Each path is a new rotation, seen through one point. The rows after it are directions, each followed by how far the rotation turns it, in degrees per step (0 if it stays put).
Each turn is a multiple of 5 degrees from 10 to 175, or 0.
Each row of a path follows its step; steps can be skipped.

step 1: -0.233; -0.230; -1.267; -0.555; -0.100; -0.133; -1.856; -0.405; -0.019; -0.828; 0.520; 0.147; -0.521; 0.830; 1.759; -0.278; -0.381; -0.723; 1.413; -1.348; 1.388; -0.375; -0.260; -1.476; 0.011; 0.681; 1.284; -1.487; 2.152; 2.772; -0.586; 0.122; -0.729; -0.218; 2.361; -3.871; -1.381; -0.547; -0.983; -1.009; -0.704; 0.044; 1.436; 0.309; 0.096; 1.286; -1.186; 0.570; -2.141; 0.170; 0.529; 0.273
step 2: -0.039; -1.294; -2.380; -0.498; -0.159; 1.524; 0.719; 0.279; -0.306; -1.595; -1.026; -2.781; 1.915; 1.507; -0.976; -1.915; -0.075; -1.385; 1.344; -0.553; 1.684; 2.334; -1.473; -1.180; 0.037; -0.080; 2.073; -0.593; -1.017; -1.039; 0.082; -0.675; -1.069; 0.647; 0.230; -0.405; 1.448; -0.034; 0.338; -0.692; -0.351; -1.073; -0.067; -0.804; 0.245; -2.061; 0.528; -0.459; 0.100; 2.565; -0.638; 0.262
step 4: -2.000; 1.901; 1.527; 0.864; -2.232; -0.012; -1.263; 1.561; 0.621; -0.289; 0.134; 2.239; 1.018; -1.033; 0.695; 1.455; -0.615; 1.551; 0.065; 0.117; -0.162; -1.672; -2.402; 0.841; -1.450; 1.624; -0.454; 0.316; 0.672; 1.599; 2.098; -1.052; -0.662; 0.094; -1.001; -0.429; -1.381; 0.989; -1.792; 1.267; 0.418; 0.469; 1.532; -0.346; -1.061; 0.625; 0.760; -0.925; 0.047; -0.155; 1.174; -0.405
step 5: -2.115; -0.265; -0.215; 0.413; -2.073; -1.312; -1.639; -0.747; 1.334; -0.447; 0.053; -0.821; -2.264; 1.161; -1.311; -0.878; 0.868; -1.655; 0.173; -2.306; 2.645; 2.139; 0.490; 1.135; -1.040; 0.388; -0.760; -0.536; 1.793; 1.477; 0.038; -1.578; -0.560; 1.002; -0.445; -0.524; -1.459; -0.173; 0.434; 0.943; -0.239; 0.720; 0.239; -0.321; 0.367; 0.628; -1.161; 2.439; -0.544; 1.051; 0.342; -0.364
step 7: 0.397; 1.701; -1.744; 1.410; 0.509; -1.036; 0.996; 0.695; -1.221; 1.057; -0.206; -0.904; 1.267; -0.353; -0.060; 2.271; 0.250; 2.250; 0.679; 1.175; -0.018; -1.061; -0.172; -0.505; -0.764; -2.560; 1.832; -0.124; 0.653; -1.440; 1.614; -0.732; 1.175; -0.916; -1.590; 0.904; 0.150; 1.747; 0.241; 0.005; 1.149; -0.027; -2.169; -1.721; 0.288; 0.781; 0.273; -2.413; -1.269; -0.855; -1.117; 0.106
step 8: -1.592; 0.987; 1.483; -0.285; 0.265; -1.227; -0.402; 1.304; 0.066; -1.186; 0.792; 1.334; -0.277; 0.127; 1.239; 3.935; 0.154; 1.487; -0.789; 1.665; 0.304; 0.252; -0.057; -1.129; -1.105; -0.618; -0.585; -0.761; 0.850; -0.780; 2.147; -0.309; -1.811; -1.615; -0.255; -2.109; -0.455; -0.435; 0.730; 0.025; 0.584; 0.240; 0.530; 1.047; -0.070; 0.728; -1.891; 2.041; 0.345; 1.717; 1.079; -1.145
step 9: 0.418; -1.698; 1.472; 0.202; -0.676; -0.875; -0.281; 0.227; 1.141; 1.336; 0.414; -2.287; -0.608; 1.686; -0.633; -1.625; 0.437; -1.227; -1.830; -1.486; 1.498; -0.092; -1.028; -0.290; 1.241; -0.681; -1.336; 0.885; -1.801; 0.149; -0.153; -0.561; -2.411; -1.351; 0.871; -0.871; -1.369; 0.335; -2.187; 0.622; -0.296; 0.730; 0.527; 0.455; -0.286; 0.435; -0.264; 1.046; 0.239; 2.626; 0.655; -2.599
step 10: 1.993; 0.691; -0.476; -0.359; -0.316; -0.019; -0.272; -1.941; -1.639; 2.901; 0.345; 0.059; -0.138; -0.225; 0.684; -2.383; -1.065; -2.714; 0.573; -1.346; 1.400; -1.579; -1.654; -0.994; 0.573; -1.270; -0.356; -1.260; 1.794; -1.474; -1.630; -0.242; -0.393; -2.086; 0.101; 1.725; 0.521; -0.059; 1.145; 0.008; -1.113; -1.132; -0.268; -1.934; 0.629; -0.379; 0.068; -0.485; -0.345; -0.940; -0.342; -0.354
step 11: -0.166; -0.482; -0.413; -0.327; -1.408; -0.705; 1.785; 0.436; -1.167; -0.212; 1.478; 1.656; 2.872; 0.023; 0.747; 1.768; -1.355; 0.688; 0.520; 2.395; 0.646; -0.692; -0.982; 0.459; -2.337; -1.000; 0.411; 0.545; 0.130; 0.349; -0.922; -0.609; 0.067; -0.264; -2.448; 0.538; 1.359; -0.087; 0.956; -2.480; -2.154; 0.507; 0.145; -1.067; -0.380; -0.970; 0.347; -0.839; -2.346; 0.007; -0.499; 1.559
Speeds:
0.327; -0.238; -0.286; 0.005; -0.752; 0.127; -0.269; -0.564; 0.024; 0.327; -0.029; -0.183; -0.229; 0.279; -0.097; 0.292; 0.148; 0.614; 0.218; 0.416; 0.380; -0.235; 0.330; 0.835; -0.451; 0.062; -0.165; -0.239; 0.019; -0.490; -0.004; 0.992; 0.317; 0.219; 0.232; -0.366; -0.375; 0.156; 0.286; 0.147; 0.235; 0.113; 0.257; -0.058; 0.236; -0.378; 0.709; 0.171; -0.262; 0.016; 0.201; 0.024  55
-0.066; -0.534; -0.329; 0.593; 0.224; -0.735; 0.097; -0.067; 0.389; 0.418; -0.035; 0.320; 0.105; 0.217; 0.017; 0.212; -0.266; 0.299; -0.057; -0.435; -0.259; -0.362; 0.623; -0.260; 0.503; -0.104; 0.252; -0.023; -0.030; -0.494; 0.750; 0.399; -0.568; -0.372; 0.183; -0.307; 0.256; -0.380; 0.102; 0.640; -0.392; 0.174; -0.648; 0.057; 0.018; -0.051; -0.179; 0.289; -0.255; -0.130; -0.283; -0.109  40
0.088; -0.057; -0.126; -0.176; -0.562; -0.084; -0.334; 0.458; 0.282; 0.120; -0.428; -0.182; -0.081; -0.135; 0.816; -0.357; 0.099; 0.383; 0.053; -0.004; -0.618; -0.450; -0.410; -0.048; -0.032; -0.333; 0.303; -0.160; 0.122; 0.182; 0.343; -0.064; 0.090; -0.299; -0.305; 0.041; 0.263; 0.586; 0.099; -0.241; -0.094; -0.372; 0.454; -0.180; 0.569; 0.269; -0.162; 0.356; -0.425; -1.170; 0.039; -0.074  110
0.103; -0.577; 0.045; 0.311; 0.126; 0.161; 0.144; 0.221; -0.209; -0.134; 0.765; 0.006; 0.464; 0.025; -0.490; -0.259; 0.720; -0.295; 0.307; -0.066; -0.162; 0.086; -0.079; -0.123; 0.273; -0.502; -0.516; -0.515; 0.280; 0.986; 0.322; 0.131; -0.215; -0.321; 0.443; 0.002; -0.388; 0.382; 0.389; 0.426; 0.208; -0.063; 0.342; -0.069; 0.081; -0.248; 0.394; 0.435; 0.195; -0.167; -0.371; 0.187  90
0.341; 0.282; -0.521; -0.155; -0.202; -0.211; 0.370; 0.218; -0.551; -0.587; -0.501; -0.362; 0.111; -0.225; 0.098; -0.258; 0.679; -0.433; 0.165; 0.055; -0.070; 0.376; -0.199; -0.276; -0.440; 0.047; -0.402; -0.012; 0.257; -0.488; -0.136; 0.504; -0.586; -0.061; 0.196; 0.206; 0.015; -0.334; -0.361; 0.050; -0.418; 0.833; -0.362; -0.027; -0.343; 0.085; 0.276; -0.018; -0.452; -0.615; -0.053; 0.203  85
